In the data rows, 50 means zero.
Here are some points:
[50 49 58 26 51 46 56 52 59 60 39 66 33 41 49 65]
[36 60 41 53 53 43 57 56 70 41 72 40 45 50 76 48]
[60 48 47 48 45 59 45 53 55 71 51 49 49 50 35 48]
[27 45 45 45 69 40 55 71 65 35 66 28 60 39 69 65]
[52 53 52 72 45 57 37 25 45 36 74 64 43 38 51 39]
[31 45 46 40 64 47 62 74 67 51 55 41 55 57 62 56]
[54 48 41 55 52 47 50 42 37 47 44 59 58 56 52 54]
[79 54 49 70 32 59 39 30 10 38 37 73 53 57 35 44]
[29 60 57 25 49 45 69 78 80 54 44 48 47 48 62 73]
[32 49 49 84 47 36 39 41 26 51 70 42 67 32 37 30]
[48 54 64  5 32 39 63 76 71 42  0 54 67 74 37 83]
[68 62 68 68 28 35 24 31 31 20 34 62 57 46 53 48]
[51 52 61 40 50 55 51 45 58 31 52 41 56 47 63 59]
[34 50 22 37 60 53 72 56 69 70 68 50 41 67 61 38]
[59 39 32 59 57 48 53 48 30 44 33 51 61 68 52 28]
[59 53 53 63 53 40 38 43 29 37 38 42 62 53 64 42]
[38 52 52 73 60 42 41 38 58 30 91 21 46 43 86 36]
[83 71 73 60 13 55 36 29 38 44 37 66 44 39 45 53]
[68 41 35 50 35 55 59 41 34 80 18 84 50 65 21 41]
[66 53 66 78 43 46 29 26 26 22 52 38 58 41 56 44]
[49 62 62 31 43 39 53 60 56 49 27 42 41 42 62 73]
[58 71 64 39 32 50 47 54 61 34 31 47 39 58 53 71]
[39 47 54 62 58 48 40 35 55 39 88 38 52 23 68 44]
[44 72 63 16 37 29 53 73 83 33 29 35 47 39 72 86]
[37 58 63 52 57 52 42 50 70 28 69 28 55 45 70 56]
[27 57 61 24 61 41 59 74 86 50 60 39 37 35 67 72]
[49 51 55 65 45 55 42 45 37 46 53 54 63 40 32 47]
[71 51 46 68 41 53 32 30 37 40 52 55 51 60 49 33]
[36 58 60 61 58 48 53 47 51 40 67 29 49 25 70 54]
[38 68 65 52 54 49 55 63 60 40 63 12 38 27 82 65]
[39 47 44 60 67 56 60 63 49 43 76 40 44 40 67 52]
[48 45 37 51 65 41 57 58 47 33 47 35 59 61 68 42]
[55 51 44 43 48 55 37 45 66 61 53 64 50 54 34 44]
[68 65 91 74 35 49 29 30 26  1 39 49 75 53 57 59]
[42 57 76 46 48 44 49 58 61 31 51 38 46 40 65 70]
[39 49 55 49 53 39 47 57 70 34 61 44 45 32 68 58]
[43 62 68 44 44 35 47 61 46 32 30 38 64 37 49 71]
[52 46 52 34 52 50 59 61 51 54 26 58 49 63 46 64]
[41 53 68 30 50 45 59 67 67 41 35 49 50 54 56 75]
[40 47 46 52 55 50 49 57 63 43 52 51 47 58 57 54]
[56 52 68 69 49 50 35 35 43 40 62 49 58 36 41 38]
[36 49 51 81 66 30 29 40 27 33 71 53 49 27 62 46]
[26 52 55 47 68 36 55 68 60 28 67 28 48 39 80 60]
[62 48 63 69 42 52 35 40 22 45 45 47 66 54 43 44]
[52 35 28 41 58 53 60 59 46 91 45 63 49 63 35 36]
[42 53 55 17 47 46 66 82 70 55 45 31 44 50 70 74]
[74 42 37 47 51 52 50 29 28 73 45 72 45 55 27 28]
[43 35 18 49 73 44 54 54 61 63 68 68 50 58 41 24]
[55 52 52 50 51 42 43 45 56 46 42 54 50 49 46 48]
[58 66 57 38 31 53 46 46 53 55 49 44 42 49 55 57]
[45 56 66 66 47 51 37 46 50 34 59 42 63 34 43 52]
[49 37 52 85 62 43 20 31 43 41 94 38 51 35 57 20]
[53 59 48 26 36 58 73 68 53 69 23 67 54 46 31 72]
[34 62 48 36 59 46 70 77 71 62 59 29 37 32 75 65]
[45 63 61 58 49 46 49 43 44 27 51 38 49 38 67 65]
[30 59 52 37 56 34 64 64 61 34 57 36 59 49 66 63]
[25 37 41 58 77 47 59 59 65 60 83 56 35 29 73 52]
[54 53 41 15 44 61 64 65 64 73 33 51 37 64 30 68]
[53 69 67 42 35 34 42 44 42  3 35 50 70 54 53 75]
[38 40 26 70 79 57 51 56 53 60 87 40 49 48 43 22]
[69 66 79 37 32 42 35 51 61 32 29 51 44 37 50 73]
[42 49 57 75 57 42 42 42 44 35 76 39 46 21 73 48]
[46 53 60 53 48 35 36 48 55 52 51 49 51 34 58 44]
[67 39 54 78 56 45 19 17 27 43 53 60 45 42 40 30]
[ 5 50 34 36 80 38 75 82 80 47 94 22 43 37 88 56]
[19 46 54 41 81 34 62 79 78 40 82 23 44 26 84 58]
[67 62 61 34 33 57 53 48 42 47  6 60 50 62 44 71]
[42 46 53 62 59 46 47 45 43 43 69 40 50 42 60 43]
[62 59 87 67 32 47 28 32 41 19 32 47 48 35 52 78]
[30 28 37 56 87 44 44 54 72 70 96 29 41 33 59 31]
[34 53 58 58 47 32 47 49 41 40 52 45 57 36 44 56]
[16 12 48 76 89 59 58 68 70 55 99 41 38 32 46 12]
[42 40 62 56 49 38 45 39 37 35 41 51 54 41 66 50]
[85 52 64 77 28 46 16 14  1 48 28 59 61 59 32 38]
[49 44 52 35 53 63 61 52 64 69 52 48 50 61 30 43]
[60 48 45 66 49 45 36 30 31 46 49 56 52 58 47 26]
[44 43 51 50 53 68 64 58 49 72 60 45 44 44 42 54]
24 more points follow, each with its number after it:
[37 50 36 43 60 49 62 61 56 58 65 44 51 47 53 43] 0
[77 50 53 57 38 64 43 30 36 37 37 66 53 57 35 50] 1
[56 64 36 36 33 60 61 56 63 74 35 72 42 67 29 57] 2
[36 55 63 52 56 35 39 49 56 44 78 37 48 17 66 54] 3
[56 56 61 68 45 47 37 36 35 38 53 55 60 34 38 52] 4
[31 48 43 47 61 45 57 60 62 45 57 50 46 52 57 55] 5
[56 53 60 70 45 53 36 43 38 32 60 45 49 35 56 53] 6
[57 67 67 15 34 42 54 71 72 34 11 42 52 71 64 69] 7
[47 30 44 40 65 60 51 65 53 79 39 54 55 62 28 48] 8
[57 48 45 22 40 30 55 52 47 58 19 69 44 52 48 58] 9
[65 48 56 61 42 54 40 40 38 41 43 62 60 48 46 42] 10
[65 44 45 59 49 45 37 35 41 53 35 68 52 52 36 41] 11
[50 60 64 66 46 57 43 50 60 30 64 35 52 39 69 57] 12
[55 66 58 17 28 56 76 74 67 62  6 62 46 59 46 84] 13
[48 33 31 54 62 63 53 42 50 66 78 44 53 56 44 31] 14
[53 54 70 63 50 46 39 38 38 35 54 37 43 31 63 60] 15
[58 51 61 25 43 54 60 64 65 64 46 45 34 46 51 64] 16
[62 75 95 32 30 43 45 53 61  0 28 34 62 34 76 92] 17
[46 55 60 60 49 54 43 42 49 28 68 37 45 37 63 58] 18
[36 50 39 37 42 46 61 63 51 71 28 58 61 60 23 52] 19
[51 68 42 49 54 45 50 62 50 58 53 32 46 60 48 47] 20
[43 38 25 31 57 64 68 64 52 87 35 57 49 73 16 47] 21
[38 42 49 87 57 66 32 35 37 48 90 35 52 37 47 38] 22
[54 56 68 49 33 52 43 47 46 49 31 33 47 57 51 59] 23
Which of these numbered points is nearest to each point below, ignoring the 3 directions in which the first points spread most? Its number follows each.
[35 48 49 61 53 52 44 46 51 47 59 29 64 64 44 49] > 21
[56 53 83 32 49 50 48 62 75 25 33 45 52 50 66 75] > 17
[56 58 66 33 46 44 58 69 69 26 32 53 51 47 71 76] > 10
[83 43 40 58 30 54 32 23  7 78 11 70 60 83  6 16] > 23
[67 71 55 44 28 50 53 43 35 40 38 52 51 52 46 48] > 0
[56 46 55 39 52 62 58 57 59 75 63 45 36 46 44 52] > 16
[44 45 64 70 63 54 34 39 56 48 66 30 38 39 61 42] > 23
[54 43 43 39 53 56 61 49 44 67 36 52 40 54 40 58] > 15
[37 44 43 42 61 50 52 55 66 49 77 33 53 43 55 53] > 14
[34 45 34 77 63 47 45 48 45 55 93 53 60 18 41 32] > 4
[66 43 62 50 42 58 44 38 48 38 38 63 54 52 47 49] > 17
[29 48 22 24 57 54 74 60 67 70 43 45 57 80 29 54] > 21
[56 50 41 73 40 53 32 22 24 41 37 56 69 73 26 36] > 21
[48 60 58 43 49 51 50 64 78 44 54 41 45 56 66 59] > 12
[41 43 38 52 63 62 55 54 61 52 65 33 49 53 60 45] > 14
[48 39 62 77 55 42 26 25 33 50 82 40 54 19 51 37] > 3
[46 60 62 64 51 53 43 40 47 24 63 33 50 33 64 58] > 18
[53 49 56 54 44 51 42 50 58 52 43 45 41 51 51 51] > 23
[49 49 48 57 49 48 48 46 46 44 44 57 50 59 46 48] > 5
[33 55 53 64 41 39 50 53 42 42 54 39 63 37 49 53] > 19
[22 64 47 27 47 43 73 72 72 41 53 36 58 46 66 70] > 0
[71 69 53 29 31 49 56 54 43 36  8 50 64 67 41 67] > 0
[67 31 34 57 59 51 35 30 43 66 44 69 49 61 27 28] > 11
[45 44 70 79 69 32 24 34 44 18 75 35 51 26 70 37] > 11
[24 50 47 35 66 41 58 73 74 51 70 38 56 41 46 66] > 4
[23 60 25 28 61 60 77 85 94 73 76 41 28 53 58 58] > 2
[60 80 63 27 32 44 62 58 54 37 34 54 51 50 58 67] > 0
[59 34 59 69 59 53 41 37 40 39 63 47 53 46 54 39] > 17
[47 46 40 58 65 51 48 49 54 51 71 33 54 59 57 38] > 14
[64 43 50 42 46 50 51 37 26 73 23 75 42 52 31 48] > 15
[37 41 63 45 56 49 54 59 56 53 54 53 53 39 42 61] > 4
[38 46 51 43 59 49 45 48 56 70 61 49 45 38 41 47] > 3
[64 38 31 69 48 67 40 37 38 79 59 66 49 65 24 18] > 12
[29 64 63 40 41 30 53 61 56 29 35 32 56 42 58 71] > 19
[55 44 39 58 44 56 51 33 48 63 57 56 39 54 42 38] > 18
[52 42 28 48 62 70 60 46 63 70 74 49 45 65 40 31] > 14
[68 41 42 72 43 63 30 28 26 75 58 56 44 54 37 21] > 23
[48 54 66 57 46 30 48 41 29 23 34 50 51 29 66 63] > 9
[39 41 57 65 67 38 43 42 40 59 82 41 44 13 61 45] > 3
[55 43 39 49 48 51 48 41 45 58 28 70 52 71 36 43] > 5
[48 45 45 38 54 42 56 64 65 57 40 55 37 45 60 57] > 11
[51 49 47 48 54 28 45 43 48 51 48 34 48 44 55 32] > 9
[50 42 41 36 54 51 53 43 47 80 44 75 30 47 33 49] > 3
[51 44 46 47 50 41 51 46 39 66 38 78 40 43 39 51] > 9
[46 40 58 60 62 48 48 52 45 46 59 46 53 44 61 50] > 10
[52 64 65 25 43 59 62 67 82 25 44 46 48 52 63 83] > 1
[54 50 57 58 60 34 37 51 59 30 60 43 47 34 63 52] > 11
[39 46 53 47 62 51 55 63 67 50 68 51 43 36 65 46] > 10
[62 42 50 58 48 51 34 35 43 55 64 44 55 46 42 31] > 14
[55 49 25 46 37 54 59 38 24 73 30 69 50 69 28 33] > 0
[41 48 59 72 48 58 43 48 42 44 75 36 55 37 53 56] > 22
[57 56 52 43 41 51 46 62 59 57 44 56 42 43 51 54] > 6
[47 65 42  0 40 58 89 85 99 49 28 63 42 62 52 94] > 1
[58 29 33 53 60 59 53 46 28 87 49 63 44 56 30 27] > 15
[73 57 79 52 28 46 29 15 19 17 23 56 60 45 52 62] > 17
[54 36 38 43 47 60 70 51 51 80 43 64 44 57 37 43] > 13
[68 49 55 74 43 39 26 31 26 31 46 55 54 41 42 37] > 11
[60 70 75 44 38 47 42 52 48 23 42 39 49 34 55 81] > 6
[45 37 33 50 64 47 51 45 39 57 49 46 59 53 40 44] > 21
[46 49 25 67 54 47 51 43 42 55 71 57 50 51 62 19] > 0
[67 31 48 92 49 53 22 13  4 50 63 46 54 47 41 17] > 23
[53 29 26 59 60 51 40 31 32 86 59 79 46 50 27 20] > 3
[55 30 32 67 53 52 46 24 25 72 48 82 32 48 38 28] > 9
[52 65 43 49 44 44 58 54 57 48 56 53 39 44 53 52] > 2
[52 57 52 46 47 50 57 59 40 41 42 57 48 51 56 65] > 6
[74 53 78 65 34 56 33 32 33 13 34 46 60 49 59 54] > 17
[70 47 52 45 40 60 50 38 45 73 39 68 51 61 20 34] > 17
[39 43 48 46 71 53 56 55 54 66 71 43 40 47 57 44] > 15
[60 41 49 58 50 62 56 40 29 52 50 53 63 66 37 39] > 14
[50 48 72 46 49 49 49 58 51 40 35 41 60 52 58 66] > 8
[50 63 81 92 49 41 15 34 48  9 84 28 58 24 80 47] > 12
[51 41 36 35 56 54 46 46 71 71 49 62 44 59 34 43] > 11
[48 57 49 17 39 50 62 74 62 65 19 68 63 61 22 77] > 4
[58 66 54 46 33 48 47 41 57 37 42 64 39 50 50 57] > 2
[64 63 66 48 31 54 46 50 63 43 66 47 35 26 65 59] > 16
[45 40 49 42 53 41 62 56 48 64 39 48 41 54 57 52] > 15
[60 45 54 53 41 47 40 37 49 46 39 61 50 52 45 51] > 11
[65 55 53 63 31 55 41 34 31 59 34 63 51 53 36 40] > 13
[68 58 74 39 34 63 49 50 58 22 39 49 54 52 57 78] > 1
[35 44 32 45 75 47 59 69 66 36 51 30 55 62 74 42] > 7
[45 65 60 42 44 54 57 57 53 31 43 42 48 51 63 71] > 18
[40 42 42 71 54 53 50 50 45 66 74 59 45 33 54 38] > 13
[60 39 39 66 60 38 32 28 40 51 58 65 42 43 45 28] > 11
[58 40 45 42 48 40 46 43 40 62 53 59 46 46 45 46] > 3
[48 70 75 55 47 59 53 57 57 25 66 23 52 42 74 64] > 12
[58 61 53 49 31 57 49 40 50 48 38 66 45 57 40 50] > 2
[58 48 60 53 33 53 53 48 26 61 27 68 63 47 25 53] > 4
[50 44 29 34 52 48 64 67 51 54 21 46 58 81 55 43] > 7
[76 39 45 64 46 72 39 20 36 47 52 66 46 57 26 37] > 1
